In the rows, zero is written as 128.
D: rows in 3 groups, each row roughly a mix of its group's directions (some rows in no group):
D (114 x 11):
[[148 133 100 124 149  83  97 160 128 123 136]
 [160 106  91 147 143 168 115 117 129 118 110]
 [160 149  98 123  93 113 108 130 113 158 108]
 [142 142 107 122 162 133 143 175 132 151 155]
 [120 132 145 130 166 141 183 119 134 113 109]
 [ 90  84 139 132 145 103 115 121 101 109 126]
 [ 91  92 152 154 108 104 125 118 148 112 120]
 [144 153 128 152 130 132 108  89 107 163 155]
 [118  81 140 110 136 122 158 159 139 135 157]
 [142 155  72 125 124 139 118 144 108 157 124]
 [143 131  86 165 116 137  98 116  95 134 126]
 [129  83 119  84 145 108 124 109 132 103 132]
 [128 167 140 112 117 144 175 140 123 149 154]
 [156 132 154 131 149 129 165  95 160 146 134]
 [135 143 173 111 114 136 122  79 149 133 135]
 [134  89 134 119 177 107 106 112 120 108 125]
 [144  93 102 128 155 113 104 152 131 102  99]
 [155  97  98 157 143 123 103 139  94 142 124]
 [136  91 114 140 136 135 109  78 140  99 122]
 [147 141  91 130 121 110  73 125 126 116 112]
 [151 138  91 154 108 146 110 146  88 140 123]
 [134 139  98 147  86 144 121  83 113 129 127]
 [140 154  94 119  81 133 141 143 127 161 123]
 [121 104 117 138 147 136 169 115 113 177 128]
 [131 164  97 137  92 123 133 136 124 172 133]
 [151 127  77 135 103 138  95 121 119 138 105]
 [173 157 109 116 101  96 119 111 121 136 120]
 [ 94 124 122 119 103  99 109  97 107  95 138]
 [ 91 119 152 104 115 110 160 128 110 164 131]
 [110 172 157 134  93 125 151 144 143 146 125]
 [143 130 155  88 146 102 112  92 133 107 113]
 [119 158 110 144 124 148 149 115 101 115 175]
 [127 142  91 107  83 120 144 133 156 136 104]
 [111 152  94 154  99 124 127 144 107 162 148]
 [ 98 108 113 105 133  91 114 139  91 114 148]
 [146 147 112 121 109 136 169  78 121 122 134]
 [143  93 108 152 139 108  96  88 117 123 123]
 [165 131 137 146 126 147 174 155 137 154 128]
 [116  88 167 114 151 139 126 145 139  94 133]
 [116 117 187 143 146 135 149 124 156 121 136]
 [152 147 106 162 166 134 103 120 126 152 108]
 [115 142 127 168 125 169 153 159 147 141 130]
 [101 110 136 149  90 169 154 131 117 145 129]
 [119 100 123 141  70 124 133  98 130 109 136]
 [ 89  94 158 143 128 132 147 147 136  94 133]
 [118 129 169 112 168 107 121 163 140 144 128]
 [118 123 131 115 105 149 174 168 157 128 125]
 [143 115 143 165 132 154  89  95 125 105 131]
 [124 155 129 124 141 108 172 136  96 149 159]
 [137 108 156 160 126 160 158 160 150 133 126]
 [ 93 148 107 127  89 108 124  92 123 140 145]
 [145 131 133 125 181 124 129 126 159 168 121]
 [145 158 112  99  92 112  97 115 105 130 115]
 [130 127  94 150 122 121  88  87 104 139 135]
 [115 138 129 139  98 154 157 130 115 181 121]
 [142 108 189 130 132 140 146 139 142 127 103]
 [127  94 147 144 153 159 170 120 148 114 126]
 [112 111  94 147 157  98 124 130  91 113 149]
 [148 130 118 110 143  80  99 161 121 107 134]
 [122 107  78 127 125 136 107 139  90 102 120]
 [100 102 138 149  97 152 168 138 132 112 140]
 [142 162  89 158 125 109 115 137 123 153 100]
 [153 100 176 142 110 131 160 130 148 125 133]
 [136 168 132 139 142 135 154 121 100 139 174]
 [ 93 101 158 117 149 119 106 105 150 100 124]
 [101 105 149 149 110 172 149 104 137 120 144]
 [129 113 168 136 139 150 179 113 148 136 131]
 [121 103 145 150 155 165 166 114 151 129 121]
 [ 96 152 157 115 100 134 149 109 159 104 129]
 [128 101 152  94 162  89 115 118 120 112 129]
 [128 144 111 131  72 109  99 127 110 133 151]
 [127  79  93 116 126 122 131  99 157 118 114]
 [ 84 109 178 138 125 142 131 120 128 124 152]
 [ 95 107 180 118 121 124 136 106 153 114 132]
 [ 94 135  90 134 175 115 120 139 131 146 140]
 [145 134 134 101 168 128 113 158 138  88 114]
 [ 89 121 177 134 110 135 150 112 124 107 143]
 [116 122 138 161  98 129  95  85 146 113 126]
 [128 142 174 125  90 142 162 142 150 125 126]
 [102 170 109 115  97 133 108 110 100 141 117]
 [ 99 136 117 111 140 114 147 174 157 104 144]
 [130 172 108 112 126 124 152 137 129  80 141]
 [134 138 124 112 190 148 121 129 148 116 105]
 [130 155 125 121 110 153 180 145 124 149 153]
 [117 134 111  93  96 130 144 153 167 120 103]
 [139 107 178 141 146 142 154 139 163 125 119]
 [104 153 111 100 174 142 123  98 126 121 116]
 [152 117 130 125 162 152 150 132 176 150 117]
 [120 109 101 111  86  98 115 117  95 119 140]
 [ 87 137 177 123 112 131 148 125 124 125 157]
 [113 145 182 101 139 141 151 112 130 132 106]
 [150 157 152 133  88 145 155 136 151 151 119]
 [ 94 129 138 146  90 168 147 118 117 151 127]
 [168 125  85 157 119 130 130 129 135 157 109]
 [138 106 147 113 138 144 139 165 151  91  99]
 [121 112 167 124 168 135 151 113 153 100 140]
 [114  99 127 135 172 136 108 122 155 102 157]
 [122  90 113 149 136 111  98  96 102 111 148]
 [135 172 115 104 131  97 107 121 146 163 131]
 [ 98 118 142 120 190 131 131 141 142 117 138]
 [ 97 135 166 112 102 135 131 152 112 166 133]
 [140 141 108  91 112 128 166 157 137 155 108]
 [116  86 121 137 155 130  86 120 107 102 124]
 [157 165  89 115 103 132 159 134 133 140 121]
 [120 111 157 135 146 169 154  94 151 120 116]
 [104 114 105 132 109 142 111 129 147  71 125]
 [147  96 172  98 135 114 148 119 157 125 129]
 [128 112 156 158  93 158 159 122 140 151 130]
 [146 104 104 120 140 170 165 112 126 140 106]
 [134  92 173 136 104 139 149 115 152 106 131]
 [142 155  86 111 123 106  98 132 105 120 101]
 [113 122 114 125 135 138  94  88  83 112 139]
 [108  97 152 111 139 124 130 110 146  79 110]
 [140 131 180 108 156 135 156 153 123 114 121]]
which group is each row in? (one row of each group first):
[159 121 147 104 141 123 147 155 141 107  84] : <74>
[152 130 121 129 190 130 109 107 144 136 113] : <21>
[123 159 112  98 117 112  78 117 116 148 136] : <55>

[143 160 110 125  90 136 151 102 110 157 108] : <55>
[139 123 112 145 188 114 120 132 153 106 118] : <55>
[154 145 115 122 163 129 142  77 151 128 128] : <55>
[138 118 148 184  93 132 135 114 138 146 137] : <21>
[122 139  98 183 107 155 114 123 111 128 127] : <21>
[ 82 138 122 124 138 114 108 155 106  90 139] : <55>
[108 123 168 134  94 133 165 156 144 123 135] : <21>
[130 125 170 136 133 163 160 149 161 118 120] : <21>
[127  90 144 148 132 118 113  79 137 100 131] : <21>
[141 160 110 106 156 132 129 170 113 159 126] : <21>
[180 117 119 130 111 103 154 142 130 157 142] : <55>
